rotation steps, each row followed by its count of steps:
The counts run from 0 to 193.
[  2 -25 -36  24  25  -2 -17 -15  -8  17   1 -10  -9 -12  -1  -9  -6  13
   5  19  54   3 -21   9  -6  -9  15   0  -2 -16  20   9   9  27   0 -21
  -3  -7  43  10   6  -3   6  38 -22  14 -15 -10  14  -7  11 -12  -6  -5
 -16 -18   8  -2 -22 -10  -7 -24  -5  -1  37  -2 -30   5 -24  -3  19 -11
  26   9  19 -30 -42   5  26   3   0  42]
46
[ -6 -25 -26  28  34   4 -27  -5   0   8  10 -13 -19 -19  15  -5 -13  12
   9  19  39  13  -8  -2  11   3  12   3  -6 -16  23  -5  23  14  -7 -24
  14  17  37  -4  -2   3  -6  29 -29  22 -28 -18  11  -8  -4  -7  10  -2
  -9 -21  22  13 -12  -8 -15 -23  12  -5  41   2 -25   7 -17 -10  15 -32
  -1   4  16 -17 -43  11  29  -6   5  40]
63
[ -7 -15 -38  24  29 -11  -8  -2  -2  -6   2 -36 -27 -10  19   0  -1  -4
  -8  11  37  14 -27 -29  21   6  11 -11  -7 -15  13  -6  30   2 -14  -7
  10  16  40   3  -5  15   7  12 -20  19 -17  -3  -1  -8 -11  17  14  -3
  -3 -13  40  20 -15 -21 -12 -16  21   8  30   0 -39   2 -17  -8  18 -12
   9  38  18 -28 -22   9  23  -1  -5  36]
7
[  7 -34 -41  28  27   2 -14  -7 -10  28  17 -13  -9  -6   5 -10  -8  -9
  17  10  41  21   0  -5   9  -3   7   4  -8 -18  31   3  34  13   3   0
  -6  -6  39  -1   9 -13  21  25 -24  12 -12   3   2  -6  -9  -2   3  12
  12 -10  29   1 -15 -18 -17 -16   7   6  34  -3 -29  -4 -22   0  11 -14
   6  17  30 -26 -48   5  27  -1  -2  35]
186
[ 10 -17 -40  14  11  -4 -11 -12   2  10  -2 -23 -28  -3  10 -10  -3 -15
   6   1  44  15 -18 -19  11  -5  11  -9  -8 -18  21  -9  22  10   8   1
 -12  10  38   6   7  12  22  17 -26  13 -11   9   9  -9   7   2  -1  -5
  -2   6  45  -6 -29 -14 -14 -11   2   2  32   7 -36   3 -17   5  14   2
  39  34  29 -41 -30  19  20  17 -10  23]
98
[  6 -23 -44  22  22  18 -18 -18 -18  23  15 -12   1  -5   5  -9  -7   2
  15  12  50  17 -10  -5  19  -2   6   1   4 -17  30   6  26   8  -1 -10
  -7  -2  40   2  25 -13  25   7 -25  25 -19   4  11  -8  -4  -4   5   6
   6 -16  33 -10  -9 -20  -6 -22  -6   3  31  -1 -27  -3 -21  -3   5  -8
  14  25  27 -24 -47  10  15  -2  -4  33]
181
[  9 -23 -38  26  17 -19  -9 -17  -4  18   6 -13  -1 -12  -9 -16  -9   7
   3  22  51   3  -9   5  -5 -15  10   2  -6 -14  30  -9  17  22  -6 -12
  -6 -21  34   6   5 -15  11  32 -13   9  -7   2   7  -9   9 -12  -5  -1
  -5 -14  19  -1 -18 -14 -14 -18   0   0  28  -2 -33  -8 -29   9  24 -11
  29  12  30 -34 -48  15  27   3   0  37]
41
[  1 -21 -37  23  28   5 -22 -17 -13  17   1  -8  -5 -10   2  -8 -10  16
   3  24  55   4 -20   9  -1  -6  14   1  -3 -15  22   9  10  24  -3 -26
  -3  -3  41   7   9  -7   3  29 -21  20 -21 -15  14  -7   8 -14  -2  -8
 -17 -22   9  -4 -18  -9  -7 -25  -9  -4  37  -3 -24   6 -23  -4  17 -17
  22   7  21 -24 -43   4  21   2   3  43]
48
[ -7 -15 -41  23  28 -12  -9  -1  -6  -4   0 -34 -27 -11  19  -1  -2  -4
 -10  11  37  13 -27 -30  20   6  10 -12  -8 -15  12  -6  29   2 -12  -9
  10  17  40   3  -6  14   5   9 -21  20 -19  -6   0  -7  -9  16  15  -4
  -3 -12  41  17 -17 -19 -12 -16  19   6  31  -3 -38   1 -15  -7  16 -14
  10  37  19 -27 -19   7  22   2  -4  38]
8
[  6 -17 -44  26  42 -14  -5 -17  -8  -6   7 -19  -6 -13   5   2 -19   3
  -3  33  43  11 -19  -7   6  11   5  -2 -19 -16  23  -6  30  18 -27 -17
   5  -8  29   5 -15  -6 -12  22  -8  13 -18  -7 -10  -7  -9  -5  13  -8
  -5 -29  22  16  -6 -19 -20 -17   6   2  30  -7 -28  -2 -22  -5  25 -21
   6  16  20 -22 -38  14  24  -9   0  37]
130
[ -4 -28 -34  19  11  -6 -31  -4  -8  32   2 -20 -14  -3   6 -17   1   0
   5   9  49  11  -5 -12  12 -20  15   0   4  -8  27  -7  16   9   9 -11
  -4   5  40  -2  23  -6  30  18 -29  20 -11   1  22  -5   1  -3  -1   6
  -5   1  30  -4 -23 -12  -9 -21   7   3  28  -5 -35  -2 -21   4  11 -13
  27  18  31 -23 -42   1  25  15   4  36]
173
[ -3 -18 -32  21  33 -12  -8  -4   4  -8   9 -38 -23  -5  18  -2  -5  -8
   1  19  38  16 -19 -28  18   8  10  -5  -8  -9  19  -7  36   2 -18  -2
   8  11  34  -2   0  11   8  14 -22  15  -9   5  -1  -5 -18  12  18   1
   0 -17  44  25  -6 -27 -14 -19  19   9  21   1 -40   0 -25  -8  20  -5
   9  33  18 -26 -29  12  26  -4  -4  28]
4
[  8 -17 -45  25  44  -9  -4 -20 -10  -6   7 -18  -3 -12   5   4 -20   4
  -2  34  46  12 -22  -7   7  14   4  -3 -17 -16  23  -2  30  18 -27 -17
   3  -7  31   6 -11  -5 -10  20  -7  15 -19  -7 -10  -6  -9  -6  13 -10
  -5 -31  22  13  -4 -21 -17 -18   1   3  30  -6 -27  -1 -23  -7  23 -17
   7  18  19 -23 -37  15  22  -9  -2  37]
129
[ -2 -26 -26  30  34   5 -23  -7   1   6  13 -12 -18 -21  13  -4 -12  14
  11  17  40  13 -10   0  10   3  12   4  -4 -18  23  -3  21  14  -7 -24
  15  14  38  -4  -2   3  -5  32 -27  20 -28 -17   9  -7  -4  -7   9   0
  -8 -24  18  13 -13 -10 -13 -22  11  -3  41   5 -27   7 -18 -12  16 -29
   0   6  15 -20 -44  13  28  -8   3  40]
62
[-12 -13 -17  17  31   8 -27   1   4   2   4 -25 -16  -7  26 -15 -13   4
  11  33  39  12  -7  -7   7   8  17   2  -6  -4  21  -5  26  11  -6 -14
   8  13  38 -12   8   4  -4  23 -40  28 -22 -12  16 -11  -9   4  19   2
  -7 -20  44  21  -1 -17 -15 -34  -1  -7  31   9 -28  13 -30  -6  13 -14
   0   4  23  -9 -40   8  27  -9   4  26]
69
[  8  -7 -47  19  14  -6  -4 -24 -20  15  -1 -14   7 -12  -6 -15 -10  11
  -6  25  56   3 -21   0   3 -11   8  -5  -2 -15  26  -7  14  18  -7 -18
  -9 -18  35   9  13 -14   9   9 -13  21 -16   1   6 -15  13  -6  -1  -9
  -6 -18  30 -11 -14 -17  -8 -22 -16  -4  27  -2 -28  -8 -26  11  16  -8
  31  24  33 -32 -39  18  13   2  -4  34]
36
[ -1 -26 -25  31  35   5 -21  -9   4   4  15 -12 -16 -21  10  -4 -11  16
  12  18  41  12 -11   3   9   4  12   5  -3 -19  26  -1  22  15  -8 -23
  14  12  37  -3  -2   3  -4  33 -26  18 -25 -14  10  -9  -3  -8   8   0
  -9 -26  18  13 -11 -12 -11 -23  11  -2  40   6 -29   6 -19 -13  17 -24
   2   7  13 -24 -45  15  29 -11   1  40]
61
[ -7  -9 -17  19  27  12 -17  -6   7  -6   9 -26 -15 -14  23 -12 -12   8
  13  26  38  12 -11  -9  15  11  13   2  -1 -10  23  -8  28   6  -9 -12
  12  16  37 -10   8   9  -4  18 -37  29 -26  -6  13 -15  -7   7  20   0
  -3 -23  50  19   1 -21 -10 -33  -1  -7  31  17 -29   9 -28  -8  10 -10
   0  14  18 -19 -38  21  23 -13  -2  24]
72
[ 18 -21 -46  14  27   0  -6 -26  -7   8   5 -18  -7   7   2  -4 -10 -16
  12  21  52  17 -20 -10   3   4   7  -3 -13 -14  27   4  30  18  -8   0
 -19 -10  32  10  12  -4  19  17 -15  10  -4  14   1  -2  -3  -9   2  -2
  -1 -10  33  -5 -14 -24 -14 -16 -11   7  23  -3 -32  -2 -27   1  19   8
  34  27  28 -35 -41  13  20   7  -9  23]
110
[  0 -25 -36  24   7  -7 -26  -9  -5  26   8 -19 -12 -15   1 -15   1   7
   0   2  47   9  -6 -14  21 -22  10  -1   6 -15  30 -16  15   4   4 -16
   3   9  36  -1  20  -4  27  12 -22  21 -16   2  19  -9   5  -4   0   3
  -3  -2  32  -6 -24 -10  -8 -17  13   2  30  -1 -36  -9 -16   4  12 -19
  29  24  28 -30 -42  14  22   9   2  36]
170
[  8 -16 -45  23  44  -3  -3 -23 -12  -8   7 -19  -2  -8   6   2 -18   4
  -1  34  47  11 -24  -6   6  15   5  -3 -15 -16  22   3  30  18 -26 -17
   2  -8  31   8  -7  -4 -11  18  -9  16 -19  -7  -9  -6  -8  -6  14  -9
  -6 -32  23  11  -3 -22 -15 -20  -3   3  29  -4 -25   1 -24  -8  23 -14
   8  19  18 -24 -37  13  20  -9  -4  36]
128
[  8 -29 -45  27  25   7 -16 -12 -15  28  18 -11  -2  -7   3  -8  -8  -5
  16  11  43  22  -1  -4  15  -4   4   4  -4 -18  34  -1  33  10  -1  -5
  -5  -7  37  -1  15 -16  22  15 -23  18 -17   3   3  -8  -9  -5   5  10
  13 -14  31  -5 -11 -19 -14 -16   3   6  33  -4 -27  -7 -21   0   8 -15
   7  21  31 -24 -49  10  22  -3  -2  34]
184
[ -3 -23 -34  16  16  13 -23 -10 -12  27   5 -19  -9   2   9 -15   0   1
  12  13  53  13 -15  -7  10  -8  14   0   6 -10  25  10  19  12   7  -9
  -9   1  45   2  30  -5  29  16 -34  25 -13   1  22  -7  -1   0   2   6
  -5  -9  31  -6 -15 -17  -2 -28  -8   2  29   0 -31   4 -25  -2   6  -1
  23  22  26 -25 -42   0  19   6  -2  32]
177
[  1 -22 -33  20  32   3 -25 -17 -11  16   6 -10   4  -7   5 -11 -17  14
   8  36  53   8  -8   7   1  -2  12   6  -6  -8  29   1  18  23 -11 -24
  -1  -9  33  -1  12 -16   0  24 -22  23 -18 -10  12  -8   0 -16   7  -2
 -10 -25  19   2  -4 -13 -14 -29 -11  -3  30  -5 -23   2 -28  -2  15 -20
  14  -2  26 -13 -52   7  23  -4   7  35]
52
[  0  -1 -43  21  14 -14   8 -11 -13  -1  -1 -34 -10 -14   6 -14  -3   1
 -12  16  43   5 -28 -20  12  -2   7 -13  -3 -15  17 -12  25   6 -11  -3
   0  -6  39   7   3   2  10   4 -17  21 -14   6  -1 -18   3  19   9  -6
   2 -15  51   6 -12 -25  -8 -21   0   1  24   6 -37  -9 -25   8  17   1
  21  43  29 -39 -22  19  13  -2 -10  30]
20
[  3  -1 -46  23  12 -15   8 -11 -13   1  -1 -32  -9 -16   3 -13  -2   1
 -14  13  42   4 -27 -20  13  -5   8 -14  -3 -17  17 -13  24   7  -9  -4
   1  -6  38   8   2   1   9   3 -16  20 -14   5  -2 -18   5  17   7  -7
   2 -13  48   4 -15 -21  -8 -18   2   0  25   4 -36 -12 -23   8  17  -3
  22  44  30 -40 -23  21  14  -1 -10  32]
21
[ -8  -1 -40  13  17 -18  -2  -2 -14   3 -10 -40 -11  -1  17 -17  -5  -8
 -12  28  44   6 -23 -27   8   0  13 -13  -7  -3  14  -8  28   7 -11   0
  -3  -5  40   1   6   0   9   3 -24  26 -11   2   2 -13  -5  23  16  -4
  -2 -10  56  14  -8 -24 -13 -26  -3   1  20   0 -36  -4 -30   8  16   1
  18  32  34 -22 -21   5  16   3  -3  28]
16
[ 10 -15 -51   9  17   1 -18 -18 -14  17  -9 -15 -20   2  11  -6  -8 -13
   1   9  49  16 -21 -19  13  -3   9 -11 -11 -17  20  -3  19  11   5 -10
 -16  10  38   8  10   3  20   5 -22  21 -19   0   8  -5   7  -5   0 -10
  -6   4  41 -15 -28 -10 -14 -11  -8   2  35  -4 -27   5 -12   3  10  -8
  40  29  33 -31 -32   9  13  22  -5  27]
102
[ -9 -10 -44  21  24 -15 -13  -1 -12   1  -7 -34 -25 -10  22  -3  -4  -6
 -15  15  38  13 -25 -32  19   2  10 -14 -10 -12  10  -9  26   2 -10 -10
   8  15  41   3  -5   8   5   5 -22  24 -21  -9   0  -9  -8  18  16  -7
  -5  -9  44  14 -17 -15 -15 -16  15   4  32  -7 -32   2 -14  -3  15 -20
  11  33  26 -19 -18   3  18   7   0  38]
10
[-11 -12 -16  18  29  10 -23  -1   6  -2   6 -26 -16  -8  26 -15 -13   7
  12  32  39  11  -8  -8   9  11  16   3  -4  -5  22  -5  27  10  -7 -12
   9  14  38 -12   8   5  -4  22 -40  29 -23  -9  15 -12  -9   6  19   2
  -6 -21  46  22   2 -18 -13 -34  -2  -8  30  12 -29  12 -30  -7  11 -10
   1   7  21 -12 -39  13  25 -10   2  25]
70
[ -6 -13 -24  20  17 -10 -23   5  10   7   3 -27 -31 -17  25 -17  -9  -5
   3  12  30  15  -1 -20  16   0  14  -3  -9 -11  22 -26  27   3   3  -7
  11  22  33 -11  -2  10   3  19 -35  22 -21  -4  11 -15  -2   9  13   1
   1   0  56  16 -16 -10 -22 -20  16  -5  35  11 -33   5 -20   3  13 -20
  11  16  31 -20 -33  19  25   3   1  25]
80
